(in the rows, 128 means zero)
Each run below is a few steps of one of 7 hidden systems, one row a step.
B, trace 1, 11 rows:
[[198 149 138 124 169  69 143  93 117 123 154 110 151 109 136 101 131  87]
 [124 134 169 106 134 133 142 142 122 127 120 164 170 199 125 133 185 170]
 [108 144 150 139  92  98 161 109 180 145 114 124 176 122 151 110  88  76]
 [111  91 109 131 159 124 146 119 167 100  89 146 158 137  57 165 138 167]
 [ 95 173 110 163  75 134 175 189 116 112 109 133 108 105 129 152 114  94]
 [135 130  90 170 144  87 134 101 142 109 149 110 114  89 123 119 111 211]
 [ 95 139 133  87 110 119 134 162  59  98 146  68 128 147 140 155 151 140]
 [150 172 103 120 135  91 129  77 146 176 194 124 128 133 157 155 122 119]
 [ 68  95 129  99 118 171  96 134 155 144 136 108 149 192 134 133 143 168]
 [113 133 104 134 129 155 129 100 145 162 130  95 122 108 110 142  85  36]
 [133 100  88 164 163 174 103 154 141 149 122 155  98 129  78 139 158 167]]
M, trace 2, 11 rows:
[[107 125 103  78 107 127 106 167 106 121 170 138 104 116 193 130  81 115]
 [136  91  94 105 163 153  87 135 155  49 108 105 141 159 130 106 140 150]
 [117 178 138 114 138 184 144 150 115 116 153 127 147 163 167 105 130  63]
 [136 144 123 163 132 117 139  95 168  98 147 119 154 159 155  66 103 182]
 [116 146 211 124 152 176 157 110  96 143  96 120 141 148 119  94 158 128]
 [119 142 134 194 117  78 185 122 131 143 150 122 176  93 100 110 104 132]
 [152 150 175 138 105 107 153 112 110 128  62 147  79 123 107 152 147 165]
 [110 103 144 111 112  65 130 159  74 174 156  94 138  81 118 148 131 129]
 [161 125  82 121 127  93 124 120 143  88  97 134 115 123  85 200 165 124]
 [117 144 119  59 103 112 112 165 119 166 150 139  98 137 180 173 128 110]
 [105  77  77  97 143 123  76 105 169  90 145 100 156 148 124 145 129 160]]
M, trace 3 (11 x 18):
[[120 140 147 185 148 138 153 108 111 146 172 184 143  81 118 112 131 178]
 [163  97 156 144 112  97 133 128 140 175  59 108 107 134  85 107 116 108]
 [120 128 124 143 126 123 148 112  54 129 171 150 104  58 110 167 108 130]
 [181  87 104 104 129  66 107 183 147 128  77 145 110 121 108 130 132 127]
 [124 132 113  72 120 142 114 108  66 106 158 107  93 118 143 178 103  85]
 [146  99  84  96 166 101 111 183 170  95 142 166 154 143 147 123 136 150]
 [114 148 133  78 116 175 121  96 132  99 108  93 118 177 156 131 102  71]
 [ 90 137 117 144 160 147 142 157 150  96 178 154 173 123 165  89 122 182]
 [131 141 162 142 108 157 136 106 155 114  62  83 135 181 124  86 131  99]
 [ 94 176 152 181 134 140 170 122  89 135 188 131 145  90 146 105 133 161]
 [173 117 156 163 117  79 135 118 150 143  65 109 135 154  90 101 158 144]]
F, trace 4:
[[172 124 137 106 142  94 153  92 137 145 129 201 158 165  96 166 128 118]
 [128 117 158  90 117 129 120 204 144 145  75 181 111 142 151 123 153 123]
 [140  92  87 126 147 139 145 150 124 100  98 163  88 136  79 135  65 162]
 [124  93 126 173 103 178  72 154  96  85 123 143 117  95 142  99 151 131]
 [127 128 101 137 169 168 105  80 146 115 148  80 101 141 147  81  92 161]
 [131 117 156 131 153 137 109  82  96  92 173 120 199 136 130 122 181 125]
 [117 174 137  92 161 141 159 146 176 138 137 106 160 172 168 101 125  87]
 [120 145 147 138 128  97 203 150 106 123 131 168 174 161  86 143 124 159]
 [118 150 140 124 105 117 155 220 105 128  85 108  99 110 143 109 123  95]
 [145 143  99 184 129 109 166 118 109 122 131 130  85  78  95 133  77 156]
 [138 139 154 147  80 122  83 102  92 115 125 106  96  73 177 122 164 122]]
Q, trace 5 (11 x 18):
[[115  82 126 177 106 144 128 116 116 170 120 104 118 121  85  92  64 122]
 [140 138 142 170 147 111 132 137  89 143 130 105 128  77  84 152 205 137]
 [165 113 103 138  63  67 115  89 114 140 122  89 105 152 114 150 100 113]
 [149 136 143  94 166  94 122  75 132 120 137 162 129  57 139 167 154 131]
 [163 139  96  70 107 105 132 147 159  99  80 148  92 189 132 165 112 124]
 [122 156 113 129 160 176 142 110 156 109 151 194 109  87 165 118  83 128]
 [124 150 122 106 141 154 132 220 116  97 106 114  94 154 159 103 149 143]
 [ 97 127 117 146 133 189 132 118  92 133 186 100 137 137 138  91  69  94]
 [127 140 152 138 144 110 128 168 102 117 152  92 184 133 140  96 202 124]
 [117  85 158 116  92 103 132  82 119 157 126 100 167 178 109 105  80 113]
 [120 112 163 133 165  99 148 121 158 150 115 164 185  88  87 146 173 131]]
Y, trace 6, 11 rows:
[[158 165  97 144 140 101 154 174 181 128 148 163 147 148 167  91 104 118]
 [ 96  97 165 135  85 127 114  68 131  73  97 101 159 130 134 111 119 156]
 [125 142 136 132 182 106 186 193 107 144 135 106 154 100 100 107 130 105]
 [127 146  98 169  61 112 138  83 160 107 133 141 161 173 115 175 131 114]
 [ 75 129 179 116 137 113 143 141 144 184 111  94 126  91 141 115 148 179]
 [130 113  61 125 108 104 129 166  91  98 155  93 124 151  94 180 124 115]
 [126 186 151 144 127 135 125  66 138 178 159 128 114  96 156 149 161 116]
 [107  97  96  71 137 111  99 184 141 120 155 139 133 159 159 131 127 182]
 [125 114 134 133 147 169 116  67  66  97 149 111 119  82 100 153 132 108]
 [137 156 113 129 163 155 138 182 159 167 167 181 144 151 157 111 138 105]
 [107  72 121 135 103 162  94  68 132  95 118 138 129 160 116 126  96 179]]
T, trace 7 (11 x 18):
[[133  90 117 128 153 129 147  66 128 152 158 162 142 153  79 147  78 160]
 [140 137 120 166 118 152 128 181 152 168  89 120 119 175  87 128 173 106]
 [106 101 109 171  89 123 136 116 133 140 136 114 118  88 126  98  40 132]
 [175 144 125 170 130 154 116 158  73  89 117 152  95  94 118 124 181 120]
 [147 140 147  88 132  75 132 124 128 136 131  83 130  88 177  93  91  74]
 [171 127 116 109 169 148  97  88 129 104 158 205 122 125 144 147 154 143]
 [127  98 152  71 141 121 121 136 162 133  71  87 160 176 113 115 136  83]
 [102 129  79 142 159 180 151  99 158 122 158 160 121 144 102 143  68 150]
 [105 135 133 165  97 173 111 185 146 107  79 103 128 157 132 100 171 129]
 [ 76 129 135 138 129 125 164 128  94 101 156 113 137  62 138 109  59 142]
 [165 188 136 145 136 120 137 154 104  87 139 145 130 127 153 135 211 144]]
R, trace 8, 11 rows:
[[135 107  65 114 171 158 140 174 122 139 163 139 116 179  93 128  81 129]
 [161 152 104 207  90 137  98  73 146 140 140 130 101 124 124 137 154 129]
 [146  65 145  82 141 108  89 146 115 135  85 141  88 105 122 122 139 177]
 [174 129  95 103 161 141 140 117 112 120 137 134 119 151 100 145  90  44]
 [135 172 131 169 139 131 130 102 182 164 122 168  96  62 148 127 136 144]
 [149  86 164  86  77  93 113 138 105  95  73 160 124 122 156 120  99 117]
 [109 137 124 116 191 189 162 129 138 102 111 112 142 109 101 112 100  66]
 [145 182 125 179 112 112 148 143 146 123 152 161 122 116 186  82 109 155]
 [131  95 196 121 107 117 109 101 106  96  80  98 161 126 129  93 163 119]
 [122 140 123  91 205 136 179 179 129 139 143 102 149 157 111 100 107 125]
 [145 184 139 194  91 103 160  86 129 154 167 134 160 148 131 127 145 120]]
R, trace 9, 11 rows:
[[129 144 108 103 104 100 129 160 123 116 120 135 116  67 145 171 119  47]
 [ 79 162 133  99 133 154 143 100 139  85 136 148 115  71 178 148 100 133]
 [108 130 136 113  97 152 102 173 134  85 135 152 159 121 195 104 143  89]
 [ 87 134 139 115 147 170 121  96 174  83 129  81 160 156 165  81 109 140]
 [130 126 149 145 139 158 126 154 139 137 150 160 172 195 147  73 147 161]
 [133 108 136 160 115 112 123 105 159 150 108  66 159 192  94  88 136 141]
 [139 106 139 147 161 128 161 143  99 168 131 147 133 173  63 125 135 190]
 [164 125 102 174  93  82 141 140 102 174 121  90 110 136  71 151 132 107]
 [129 125 125 123 149 104 144 111  85 136 127 133  83  70  87 180 135 173]
 [152 140 101  96 108  97 117 165  82 132 141 136  92  88 132 180 137  74]
 [100 159 113  97 145 130 123  82 141 105 141 122 107  54 159 172 120 115]]
Y, trace 10, 11 rows:
[[106 108 116 131 167 149 157 163 180  87  67 141 136 125  91 106 106 156]
 [120 136 146 199  60 140 158 144  91 122 112 129 125 115 111 115  96  99]
 [125 150 109 153 132 103 136 141 200 172 109  61 128 143 128  96 123 116]
 [149 136 135 143  81  59 137 121  87  99 130  91 121 140 139 126 136 192]
 [129 142 147  83 146  74 137 120 119 151 138  71 164 106 135 148 154  63]
 [124 170 107 108 134  97 157 122 153  92 139 172 137 133 133 191 157 177]
 [ 48 102 160  94  97 145 116 135 108 137 132 143 143  77 145 166 123 118]
 [ 96 149  59 143 175 176 138 166 148 115 151 118 103 103 104 158 126 131]
 [108 140 123 180  75 166 103 104 101 147 189 139 116 126 169 110 109 142]
 [125  97 106 115 191 145  93 135 148 149 162  72 146 142 137  74 126 148]
 [179 122 128 152 140 123 135  97  53  91 173 150 148 163 108 121 142 151]]
F, trace 11, 11 rows:
[[135 118 154 173 125 130 174 151 127 158 123 166 165 138 103  75  76  96]
 [151 157 125 146 134  99 144 181  98 105 115 107  95 133 133 112 171 189]
 [168 121 133 127 142 129 145 109  68 111 128 117 103  89 121 102  70  69]
 [152 170 132 173 134 110 117 106 172 106 132 152 127  69 168 116 176 159]
 [130 156 167  63 122 138 143  71  95 108 122 128  96 155 163 142  96 132]
 [ 91 113 144 106 160 114 139 128 175  97 107 161 178  63 126 147 141 119]
 [ 89 170  97 119  83 166 147 142 143  99 125 144 106 184 152 171 102 130]
 [ 54  80 164 148 111 136 148 135 121 149 111 120 153  95  96 114  93 161]
 [107 145  67 137 116 131 106 160 129 102 140  48 106 129 126 158 156 129]
 [116 121 137 177 109 143 131  75 107 185 172 115 147 117 110 119  92  86]
 [135 145 138 121 129  68 106 130 158 167 137  78 138 138 149 130 198 163]]
T, trace 12:
[[ 78 110 125 118 117 107 134 109 152  75 153 137 181  90 164 120  83 135]
 [131 169 157 108 150 148 164 129 113  73  92 157 126 152 119 160 184 163]
 [ 72 147 124  89  94  92 157 140 161 141 145 111 168 144 159 154  98 102]
 [102 134 121 148 106 139 125  88 145  96 123 167 113 134 116 183 157 208]
 [ 85 127 152  93  82 110 153 172  91 144 100  84 129 156 113 159 134 111]
 [107 157  83 161 113 108 134  90 121 145 190 111 107 102 131 173 120 175]
 [132 125 173 110  82 119  97 161  91 163 101 117  94 152 148 136 182 149]
 [115  87 118 118 135  81 124  98  88 167 186  94 146 101 105 149  99 131]
 [183 157 130 142 148 132 114 124 124 181 130 131  81 168 116 130 182 156]
 [117  67 138 127 103 107  98 130 129 201 145 111 148 125 125  97  85  99]
 [179 110 106 180 171 148 125 108 103 126 127 144 104 122  69 117 141 158]]
Q, trace 13:
[[ 88 144 164 107 162 181 155 126  56 119 138 106 106  83 129 125 112 108]
 [129 159  84 137 113  90 152 185 116 127 166  81 161 159 127 141 145  91]
 [108 133 183 133 103 110 140  55 118 102 140 105 168 115 164  98 103 138]
 [ 98 104 160  59 134  91 135 172 140 167 113 133 163 133 123 161 158 118]
 [ 93 128 107 160 122 148 166  85 194 104 102 133 157 153  88 139  82 132]
 [101 152 162 159  91 131 130 165 143 161 107 170 111  85 155 132 166 168]
 [ 85  88  80 122 125 139 104 142 136 134 113  61  89 117 102 133  86 147]
 [109 172 121 158 121 171 115  98 102 118 165 121 125 107 123 178 195 113]
 [156 114  92 123  82  72  75 126 157 130 145  95 130 158 176 112 136 142]
 [118  92 161  71 169 169  94  64 121 114 128 152 137 121 137 140 139 138]
 [161 130  93 123 137 137 119 173 177 145 115 166 136 201 111 140 159 105]]
B, trace 14 (11 x 18):
[[176  96  53 135 141 107  91 135 110 103 179 116 126 148 124 114  94 110]
 [114 175 162 122 157 201 120 110 101 114 135 108 106 136 151 125 193 135]
 [156 107 117 129 149 105 130 157 132 186 172 116 151 158 138  69  87  99]
 [135 112 161 144 125 170  95  69 133 111  96 120 155 151  93 138 197 121]
 [121 133 155 121 143 118 172 190 138 200 102 146 125 114 116 105  99  88]
 [162  84 115 186  82 110  99  90 140  93  95 159 135 129  96 132 135 152]
 [ 95 147 180  94 139 120 166 170 102 131  81 121  98  67 140 129 126 135]
 [185 111  85 131  98  57 122 119 115 101 150 166 125 138 129 144  94 146]
 [ 78 162 171  84 130 155 130 114 127  86 115 128 122 112 179 145 163 167]
 [142 116  85  87 146  90 147 140 142 131 167 124 146 154 142 121  52  97]
 [107 146 111 140 140 197 107  94 150  74 135 142 147 148 126 159 184 137]]

Name the system that made each run.
trace 15:
[[135 118 133  90 181 104 111 100  91 141 182  76 145  83 139 125 135  99]
 [160 132  97 115 158 125 163 136 156 108 109 177 146 190  83 160 122 126]]
 | M
trace 16, 2 rows:
[[ 73 101 127  95 114 148 148 138 114  61 113 114 172 137 110 147  96 110]
 [146 189  72 145 166 125 164 134 172 112 143 142 118  97 122 167 134 106]]
 | B
trace 17, 2 rows:
[[128 154 125 163 156 128 158 129 122  72 114 143 127  38 113 133 136 118]
 [140 169 160  97 111 111 142 160  80 106 129 117  94 102 197 101 119 115]]
 | R
trace 18:
[[127 134 140  89 191 146 129 131 144 137 170 171 181 127 153 118 152  90]
 [136 120 141 129 126 141 150 154 157  94  90 138 156 211 124  81 113 149]]
 | Q
trace 19:
[[124 109 184  69 105  87 137 110  92 161 122 170 120 127 151 143  94 148]
 [136 106  94  97 163 143  95 161 150  98  84 128 120  95  95 164 167  86]]
 | Y
trace 20:
[[ 88 144 155  94 142 179 134 154  82 131 131  63 120 135 145 106 125  84]
 [171 137  61 167 151  90 143 109 162 118 171 163 132 108 119 131  93 140]]
 | Y
trace 21:
[[127 113 136 171 118  83 138 151  82  92 147  83 155  70 132  85 118 137]
 [189 173 132 135 147 110 157 144  96  95  89 116  99 144 103 143 179 118]]
 | M
trace 22, 2 rows:
[[151 160 119 163 105  87 149 169 137 122 124  86 163 176 122 107 170 108]
 [147 157 148 139 155 123 188 159  73 190 147 126 104 125 104 115 105 110]]
 | F
trace 23 (2 x 18):
[[109 124 121 163 126 188 139 123 144 113 153 216 166 145 122 134 117 129]
 [110 129 142 147 115 109 158 161 169  91  52  88 152 120 104 112 141 136]]
 | T
trace 24, 2 rows:
[[100 144  97 149 140 155  86  97 152 101 149  85 121  64 146 145 169 122]
 [104 146 131 119 105 136 123  44 139 146 176 111 150 162 154 142 103 121]]
 | F
trace 25 (2 x 18):
[[ 69 163 141 168 126 160 138 115 188 151 137 121 159 143 145 118 164 171]
 [ 94 114 136  75 114 103 153 136  73 125 151  71 149 185 114 148 104 138]]
 | F
trace 26:
[[133 130 132 108 122 128 109  75 168 144  62 110  72 132 112 163 137 156]
 [109  93  88  97 105 154 109 177  83 140 152 124 109 167 113 157  93  96]]
 | T
trace 27:
[[154 126 111 111  99  83 124 136 174 169 127 100 148 190 141 110 104  83]
 [113  92 121 159 129 179 106  80 147 139 115 182 105  98  92 149 112 150]]
 | T
trace 28, 2 rows:
[[184 168 114 148 148 141 153 132  70 154 137 116  83 139  89 138 141  84]
 [135 119 155 174 110 121  94 147 123 174 156 152 135 128 160  85 171 176]]
 | B
trace 29, 2 rows:
[[187 145 144 126  88  71 120 122 139 104  99 177 148 140 141 153 181 108]
 [127 107 132  77 112  87 140  82 155 144  87 144 124 109 108 179  85  91]]
 | T
